One turn sends every row of this set to another row. A few are shown first. Where does it send the rows asked after them?
Tuzis: [ 14  -6 -30 -17  19   5  13  30  14 -41 -13   1 -10   7   6   5   3   1
 -13 -12 -13  30 -27 -25]
Zokof: [  0   5 -22 -39  34  30  23  21  39 -23 -15   0   3   4  22 -12  -3  -1
  10  -4   2  18  18 -13]
bunud: [  6 -30 -34   5  23  22  -3 -20  15 -17 -18 -23  18 -24  24 -27  17  11
   4  27  21   7  46  -8]
voru: [ 15  -2 -26 -30  36  17  25  15  31 -17 -11   8  18   3  20 -29  14 -11
  14 -15 -19   4   9 -11]
Bib: [-10 -40   8  12  27  17  -9  11 -11 -19  11   1  -7 -34  14  27 -32  21
 -15  -4  15  20  -2  28]
ves: [  8   0 -27 -42  29  17  25  18  35 -34  -9   8  13   1  24 -26   9  -6
   1  -9  -7  21   7 -15]
belut: [ -3 -40 -12  13  25   5   6   3 -28 -38  10 -15   4 -39  27  11   2  16
 -26  -7  13  30 -16  27]
kimu: [ 15  -9 -21  -2  30  21  12  25  19   4 -11   1  -6  12 -11  14   3  14
  22 -18 -23   6 -12 -11]
Kire: [ -6 -46   2   5  15  -1  -5  12 -20 -37  18   4  -3 -35  19  12  -9  10
 -24  -8  15  24 -16  28]
gad: [  3 -37  -7  31  45  21   0  -2 -23  -2   3 -13  11 -38  17  20 -16  24
  -7 -10  -4  10  -3  30]
Senid: [-12 -41 -20  -4  21  11  -7  14  26 -40 -12  12   6 -25  31 -12 -34 -11
 -15  19  32   8  36  -2]
bizod: [ 15 -17 -40  20  21  20  -6 -19   0  -2 -16 -28  10 -20  11 -16  21  26
  -7  28  15  25  28 -16]
bifo: [ -5 -29  -4  31  35  14  -5  -6 -12  -2   7  -7  -1 -32  21  22 -26  12
   2  -8  -6   2 -10  35]
zuti: [ 21 -19 -41  20  20  15  -5 -21  -3   1 -12 -22  18 -21   9 -23  26  25
  -6  24   6  21  24 -15]
Dobur: [  6   3 -21 -26  41  31  23  18  38  -5 -17   0  10   5  18 -17   2  -6
  22 -10  -9   2  18 -10]
bisad: [  4   3 -21 -30  42  28  17  19  38  -4 -17   4   7   9  16  -8   2  -4
  22  -8  -9   2  20  -6]
vunin: [-11 -37  -5  15  33  22   3   2 -18 -20   7 -17   0 -37  17  26 -14  30
 -14  -1  17  29  -2  31]
supip: [ 11 -35 -36   3  21  18  -3 -23  15 -14  -9 -14  27 -25  19 -32  22  15
   6  24  11   7  43  -6]
fedom: [  8   0 -30 -41  32  12  20  20  31 -35 -11  13  12   4  26 -22  11 -10
   0  -9 -11  17   5 -12]
zan: [  1 -54 -25 -10  16  -5  -2   3  21 -39  10  34  29 -27  20 -29 -13  -3
 -13   9  10   9  27   3]
gupe: [ -7 -35 -11  10  17  -3   0  -4 -18 -39  19  -2  -1 -35  29  10  -9   9
 -22  -6   5  25 -25  31]
sim: [-10 -42 -13   9  22  15  -4  13  22 -11 -15  -1   3 -17  22  -9 -14 -16
  16  12  32 -19  43  11]
bupeb: [-17 -29  -4  13  24  16  -4  -2  -8 -23  12  -8 -11 -32  23  27 -28  21
 -12   2  13  24 -11  32]
bokes: [-18 -47  -2  -9  20  14 -11  16  15 -29  -1   9 -12 -21  14   3 -46   5
 -13   3  24  13  29  14]
Veno: [ -2   5 -23 -42  33  26  19  23  38 -26 -16   3   0   7  21  -7   2  -5
   7  -2   3  19  16 -10]
lona: [  2 -56 -17   4  16  -1   1   4  16 -10   8  21  26 -20  13 -28   5 -10
  18   2  10 -18  33  18]
peteb: [ 33  -2 -36   3  16   4   5  18   7   0  -7  -2   8  -6  -1  -1  18  11
  -8 -13 -31  11 -23 -22]
kesu: [ -8 -58 -10 -17   6 -10  -4  13   4 -48  15  23   2 -23  14 -18 -16  -3
 -22  -7  13  16  10  17]
zilo: [ 21   3 -29   3  20  23   2  20  15  18 -12 -12  -4   0  -9  16   8  21
   7  -7 -19   9  -9 -17]
fere: [ 10 -41 -13  30  39   3   4  -2 -32 -20   4 -11  17 -41  27   3  -2  10
 -19 -15  -7  10 -17  26]
mezov: [  3 -40   5  31  36  13 -11   9 -18  -3   4  -1   4 -34  16  17 -27   8
  -7 -13  -1  -4  -4  27]
sok: [ 22   2 -37 -11   6   4   6  22   8 -24  -7  -7  -5  -5   5   3  17  12
 -24  -5 -11  30 -25 -26]
molu: [  8 -47   1  24  24  -5  -6   9 -27 -23  10   3   7 -35  22   1  -5  -4
 -16 -19  -3   0 -19  28]
Muv: [  2  -3 -20 -15  22  22  14  33  22 -20 -16 -11 -22  12  -3  22  -1  12
   7  -7   0  24 -13 -15]
mikov: [ 16 -16 -42  14  18  17  -7 -18   1 -13 -15 -24  11 -22  15 -18  17  27
 -17  30  17  33  25 -19]
Lem: [ -5 -49  -1  16  29  11 -11  14   6  -1 -10   3  -5 -19  13  -5 -35 -12
   8 -10   6 -23  30  19]
sikil: [ 11 -34 -39   0  23  15  -4 -25  17 -25  -9  -8  29 -29  23 -34  13  17
  -6  27   9  16  40 -13]
rudeg: [ 15  -2 -27 -29  40  14  18  15  30 -13 -12  13  18   6  19 -23  12 -11
  14 -15 -22   0  10  -8]
Fav: [ 22 -21 -44  14  18  11  -6 -20  -2 -12 -10 -17  19 -22  13 -25  24  25
 -16  25   7  30  21 -18]
Buku: [  7 -29 -37   2  24  20  -5 -20  17 -27 -19 -17  20 -27  29 -28   7  12
  -9  29  19  14  43 -16]
befef: [  5 -61  -8   7  16 -13  -5  10  -5 -21   6  16  11 -20  15 -28  -5 -19
  -1 -19  -3 -19  11  23]
Kab: [ 26 -11 -30  -4  30   3  12  22  13 -16  -7  12   7   6  -2  -4   7   4
   1 -23 -36  12 -26 -19]
bov: [  4 -36 -11  29  28  -5  -2  -8 -22 -18  13   0   8 -35  27   4  -7   2
  -9 -14 -13   2 -25  33]
letek: [ 11   7 -29 -11  10  21   4  25  17  -7 -12 -19 -17  -1  -2  21   6  23
  -8   1   1  28 -12 -21]

bov moves to bifo
bisad moves to Veno
mikov moves to Fav
And these:
Dobur moves to Zokof
letek moves to sok
supip moves to bunud
Bib moves to Kire
gad moves to vunin
Muv moves to Tuzis
sim moves to Senid
Lem moves to bokes

One turn sends every row of this set to another row. A few are shown first. Where does it send the rows asked after them?
zim: [-28   1  12  25  -9  12  -4  12  16  12  24  25  16  19  16   9]
Zesek: [  7  28 -27  -4   5 -15   1 -12 -22  -6  15 -22  31  27   5  20]
nesu: [-15   1 -24   4   3 -22 -27 -13  31   5  17 -14  12   5  17 -25]
kor: [-29  26 -13  -5  10   0  11   1  27 -16  -9  -7   5   7 -11  15]
Pokad: [ -6  -3 -18  11 -19  -3  -2  18  27 -24  25 -20   9  12 -26  -5]
sivu: [-47  -4 -34   9  15   9   0  14  -8  19  -9  -2  10  41  -2  -1]
kefiz: [ 10 -15   9   8 -19   4  -6  19 -35  14   5 -15  38  10  -7 -28]
vufez: [  6  15 -38 -27 -23 -10  -3  16  -7  16  -1  27  10  13   7  -7]
tose: [ 16 -15   7  28 -12 -21  -4  10 -27  -8  -2 -28  29   7  -8   8]
mifo: [ -2  -9 -31   8   3 -32   9 -21   1  21  15 -31  -7   6   1   8]
duk: [-28  11  -7  16   1   7  -1   1  -6   9  15  -6  40   1  10  37]
Pasi: [ -9 -31 -28  -5  -8  18 -17  -1 -17  -1  -4  16   6  39 -15 -27]
tevu: [ -4  -6  10  -4  23  -8 -11   1 -15  18  15  -1  -1 -15 -26   1]
zirar: [-22   4   8 -11 -12   9 -13 -24  -2  -8 -16   2  43  23 -14  -9]
Rema: [-24   3  -9 -25  -4  14  12 -13  -4  20 -10 -16  -6  29 -18 -21]
zakat: [-19 -15   8  -5 -13 -36 -45   2  -6  20   8 -21   3  26  23  -1]
movo: [ -5 -17   7  21 -26  -2 -11 -15  -2  22 -11  -4  35  -7  27 -17]
vivos: [-47 -14 -16  -9 -13 -15  -1  21 -15  14  -6 -21  26  18 -34 -10]
zotet: [-10  14   3  15  -7   1 -22   7  -4   7  31   0 -13  30  30 -20]
fepa: [-23 -12 -11  28  13  -3 -32  -6 -10   4  34  14   2  20 -25 -24]
gid: [-21  -6 -25  37 -27 -13  -6  11  -7 -17   3 -20  44   6   6   3]
kaba: [  5   7 -10  -8 -20  -4 -25  37  -3 -24 -11 -11  12  26   4  14]
fiz: [-38  15 -18   1 -15  -2   3 -17 -18   8  19   2  -3  36  14  32]
raru: [-13  -2   0  -4 -38  -4  13  20   9   8  15   1  26  10 -39  -1]
tamub: [-21  16  -8   8 -11 -17  -8 -28   4   8   2   7  -7  45  25 -13]
mibok: [-10  -1 -19   4 -27  -5 -37   0 -50  19   5  -4  17   8  19  -4]
ture: [ 14 -22  -5  17 -22  -5  22  -5   2   3  15  13 -15  10   7  13]
kemi: [ 16 -24  17 -15 -18 -21 -20  25 -15   5  22 -13   6  18  10   9]
Naz: [-27  -9 -22   7 -34  -3 -22  -3  32   4   5 -12  19 -10   4  -4]
Visi: [-14 -13  12 -10   1  -4 -10  -8 -35  20  -3  20  -7  39   2 -16]
ripif: [  8  16 -14  20 -10 -23 -28  -6   2  -7  31   6   9  -8  17  12]
pipo: [ -3   2  -6   1 -16   2  18  37 -14  39   8   0  15  14  24  -3]
fidul: [-11 -17   0 -22  -8 -16 -20 -11  -6  17 -30 -28  -1   6  -9  -3]
niveb: [  0  -1 -39 -13   2 -17 -29  -2 -30   2   1  -5  -1  33 -14  27]
pafe: [-16  -3   6   1  15 -38  -2  -4   7 -11  11  14  36  34 -14 -10]
Mifi: [-22  -2 -36  17   1 -12  -6  40   3  -4  17   9  23  32 -20   9]
fifaf: [  3   2 -10  13   6  -1 -20  11  -7 -15 -34   4  16  14  20 -24]
zet: [ -2  -5 -31   9   3  -2  26   3 -34   9 -17  -1  33  12 -14   2]
numeb: [ -9  32 -17  11  15 -19 -21   7 -35  19  13   0  28  20  12  -2]
puga: [-19   3 -18  -2 -18  21 -13   7   5   2 -14  -3 -31  14 -18 -10]
ges: [-45  -9  15  12 -16   1 -20   7   9   6  10 -20 -24   5   0   1]
Rozo: [ -4 -20   5   4 -33 -27 -21  34   4   4   5  -1   3   7  -4 -32]
mov: [-18  -1 -14   6  39  -4  19  13 -19  24   6  -7  19  27   8   5]
loma: [ -7 -42 -18   1 -28   1 -21  15 -39  10   2  -1  16  31 -19   7]
buz: [ -5   5 -16  -9 -17  28   3   0   8 -12   7   4  33  -5  -6  23]

tevu moves to vufez
Visi moves to zet
And these:
vivos moves to fiz
Pasi moves to mov
niveb moves to Mifi
sivu moves to duk
kefiz moves to Rema
pipo moves to zirar
numeb moves to raru

One turn sends every row of this set to another row. A few are shown first. Where does it send the rows asked after them?
Tokis: [-42  22 -19  24   7   8   8 -14   7  -2   2  10   4  17]
sume: [  1 -22  -7  10  -9  10  15 -37 -11  -8  -1   4  -7   3]
porob: [-13  10  -8 -22  -5  -6   0   0 -20 -37  16   9   0   4]
bip: [ 28  21   7  -1 -35 -20  -6  20  15  10  -5   3  10   6]
sas: [ 25  -4  41 -13   1 -10   0  15  -3 -21  -1  20  14  22]
dib: [ 18  -5   5  -9 -36  -3   0   9   6   9  17   0   0  -3]
Motov: [-20  20   0  37  13   4   5  -7  35   9 -17   3  21  25]
Ses: [ 27  -5  39 -15   2 -12  -5  15  -2 -18   0  14  13  25]
zudok: [ 27  19   5  -2 -37 -20  -1  22  14   6   0   4   8   7]
kagap: [-23  22   2  37  13   0   7  -7  31  12 -14   3  18  23]
Tela: [ -4  12   0  38   1 -22  12 -34 -15  -2 -27  25  20  18]
biz: [ 14 -11  -6 -10 -23  13  12 -20   6  -6   5 -11 -11  -1]
Bas: [-22  18  -1  38  15   2   6 -10  29   9 -18   0  19  24]
gado: [ 25  -1  41 -12   0 -14  -1  19  -5 -17   0  16  14  26]
neb: [-12   9 -10 -18  -3  -6  -1  -3 -19 -42  10   7   1   3]
zok: [-31  21 -29   0   4  -3   3 -14   5 -30  -2   0   5  -2]
sek: [ -4   9  31  35  13   0   6   5  20  18 -10  17  18  39]
dez: [-30  18 -28  -2   3  -2   3 -13   2 -27  -1  -7   5   0]
tulon: [ -2  12  31  31  13  -3   5   5  26  20 -10  15  17  37]
tupi: [-15  11  -9 -19  -2  -6   2  -2 -18 -39  12  14   1   1]
pabi: [ 19  26  10  21 -28 -34  -3  18   3  10 -10  22  25  12]
gebe: [-41  25 -18  25   5   6   6 -13  12  -1   1  14   7  16]
Girel: [ 18 -13  -9  -9 -22  12   8 -14   6  -7   3 -11 -13  -3]
masu: [ 13  35   2  32  -8 -33   1  -9  -1   5 -35  21  25  20]
pilor: [ 14   1  12 -28   0 -15   1   7  -6 -43  -4   0  11   2]
kup: [  0  12  -1  39   5 -21   8 -31 -15   3 -31  25  20  18]
Fopo: [  3   0 -12  25   5  -1  18 -45 -11 -13 -28   7   0  15]
pekos: [ 15  28  11  20 -27 -34  -4  13   2  16 -10  23  27  15]
guv: [ 26   1  41   8   9  -9   1  13  25  -2 -19   5  26  27]
Zoma: [ 23   1  43   8  10 -12  -1  12  24   2 -13   5  22  30]
dig: [-32  19 -27   3   3  -2   5 -12  -2 -30   1  -2   6  -1]
Pilel: [  0   1 -11  24   7  -1  13 -48 -11  -8 -28   9   4  13]
Puzu: [ 14  -2  13 -26   1 -14  -4   8 -11 -42   2  -1  11   7]
zel: [-40  26 -17  27   7   5   9 -14   9  -4   1   8   5  15]
bifen: [ -2 -17  -8   8  -7  12  14 -42 -10  -7  -3   3  -5   2]
Tirof: [ -1  10  31  32  10   3   4   7  24  16 -10  20  19  38]
zoru: [ 15   2  14 -27  -1 -18  -2  10  -5 -39  -1  -2  12   6]
tulu: [ 15  31   2  33  -7 -34   1  -4  -2   5 -33  22  24  22]
tavup: [ 17  -4   4 -11 -38  -1   5   6   9   3  17  -1  -1  -2]
viki: [ 22   3  41  12  10 -15   2  14  22  -1 -19   2  25  29]

sas moves to guv
biz moves to tavup
And these:
sek moves to Bas
dig moves to neb
bip moves to pekos

One turn sends every row of this set to another row. A few are shown first. Where does it send the rows asked after them?
Selo: [-16 -14  20   2 -28  13  20   7 -29   8  -3  -3  -1  -5  -7   5  26 -51
 -17]
Beba: [ -9 -19  13  -7  -1  15  32  -1  -9  11  -8   0   1  -6 -35   4   1 -37
 -27]
Pil: [-10 -21  10  30 -23  -5 -16 -12 -15   5   0  -3  -7   7  -8 -12  12 -40
 -40]
dep: [-14 -27  15  41 -14 -28 -18 -15 -36  -8  -3  16   6   7  -3 -15  23   7
  12]
Tisi: [  9  -6  -2  -5 -13 -12  22  -8  10  -8   0 -19 -14 -12 -27  -7 -10 -38
 -16]
fave: [ 20 -28  14  24  18   9 -12 -20 -20 -15 -34   6  13   1  16 -11  18  21
  -9]
Vobu: [  2  11  -9  16 -32  -4  -8  -3   4  10   8  -9   0   0 -10  -9 -11 -32
 -27]
Mege: [-12 -26   3  28 -20 -11  -7 -15 -16  -3   8  -2  -3   3 -16 -13  21 -47
 -38]
Teluz: [ -4  14   8   6   1  13  -4   1 -29 -11   6  -7  20   6  10  11  11  12
  42]
Bido: [ 18 -21 -23  15  -1  -3  -4  -8 -31 -43   6   6  26 -29 -12   3  41   3
   8]
piren: [ -4 -25  11   9  10   5  35 -15 -27   6 -19  27  22   7 -26   4   0  16
  13]
kogod: [ 16   4 -18  32 -33  -1   5 -13   1 -10 -16  27  17 -12   5  -5  -9  16
   4]
timu: [ 28   3   0  17 -19  -9   6 -13  -7  -3 -34   5  11  -7  20 -15  -7  20
  10]
fid: [-21 -20  14  11 -28 -11  24   9 -35  -7 -13  22   1   0  10   1  37   3
  25]
zun: [ 11  11 -20  21 -25 -12   0 -11  -7  -2  -1  11  17  14  10  -4  -4  23
  18]
kovub: [ -2  -6   0   3 -13 -19  15 -12   4 -12   7 -22 -13 -12 -29 -11  -7 -44
 -13]
gegan: [ -2   6  16  15   5  31 -10  -2 -32 -25  -2  -1  24 -19   6  13  14   1
  32]
mosi: [  4 -15  11  13  -1  18  35 -14 -27  -6 -22  29  28 -23 -29   8  -5   3
  18]
bazu: [ -6 -11  -1  -5  -2  16  35  -7  -2  11  -2   3   9   2 -31   4  -3 -38
 -29]
kipa: [  3  -8  11  -1   9 -29  14   7 -14 -10 -29   5   2 -35 -20 -19  -1  20
  16]
Kip: [-14 -17  11   9 -25   9  26  15 -28 -25 -18  27   4 -31   9   6  39  -4
  18]
roka: [-11  12   3   2 -11  27   0   3 -20   6  18 -17  17   2  -8   9  10 -45
 -11]
mun: [ -7 -26  10  50 -11 -19 -27 -18 -26 -20 -12  23   9 -21 -14 -15  10   5
   0]
puv: [ 19 -20 -17   1  14 -14  -7   8 -27 -26 -11   3  22 -26   0 -10  44  22
  -1]
mateb: [ -6 -19  -2   8  18  25  -3 -12  -1  -7   7 -11   5  12 -16   2  13 -32
 -42]
Lafus: [  7 -26  -3  29  17  24 -10 -15  -4 -34 -18  20   5  -4  11   3  21  19
 -13]
Kudo: [ 15 -14 -12  -5   3   4  -2  -9 -14 -22  19 -33   5  -8 -17   6  26 -39
 -22]
vos: [  3 -15   2  32 -11 -31 -19   1 -29   1 -20  19  17 -19  -4 -27  16  21
  -5]
rin: [ 16 -25 -19   0   8 -21  10 -11 -28 -35   9  -5  18  -6 -16   1  39  10
  22]
Kodo: [ -3  -8  10  14  -5 -17  16  -2   4 -33 -21  10 -14 -35 -16  -9 -10   7
  22]
kedif: [ 18 -19  17   3  -5   8  37 -11 -35   4 -40  16  26 -14  -3  -3  10   8
  14]
tad: [ -1 -35   1  16  24  13   3 -11 -14 -15 -14  20   7  22   5   5  27  26
  -7]
saf: [  5 -14 -15  -5  -8  -2   5  -6 -11 -25  20 -26   2  -7 -13   1  34 -45
 -20]
pubog: [ -5  10 -10  16 -25   7  -2  -7   9   9   8  -7   0  11  -1  -7  -8 -33
 -29]
rovo: [ -6  11   2  -4 -15  22  -7  12 -21  -1  17 -23  10  -5  -2   9  19 -42
 -10]
sures: [  1 -29  -5   9  12  16  -5  -9  -6  -7   3  -6   2   7 -19   0  21 -28
 -52]
Giv: [ 23  -1  12   6   4  15  -7  -8 -42 -13 -16 -13  33 -14  15   0  19   8
  27]
katom: [-11  -8  18  -1  -7  -5  10  26 -37  -8 -24  13   9 -27  11  -8  37  10
  17]
teru: [  4 -17   1   3   6 -33  20  -8   1 -30 -11  -2 -14  -8 -17 -10   0  17
  28]
sogo: [-24 -18  19   2 -21   4  22   5 -19  -2   0  -5 -11  -7  -9  -1  25 -54
 -15]

gegan moves to mun
pubog moves to sogo
And these:
teru moves to Teluz
rovo moves to Pil
fave moves to kipa

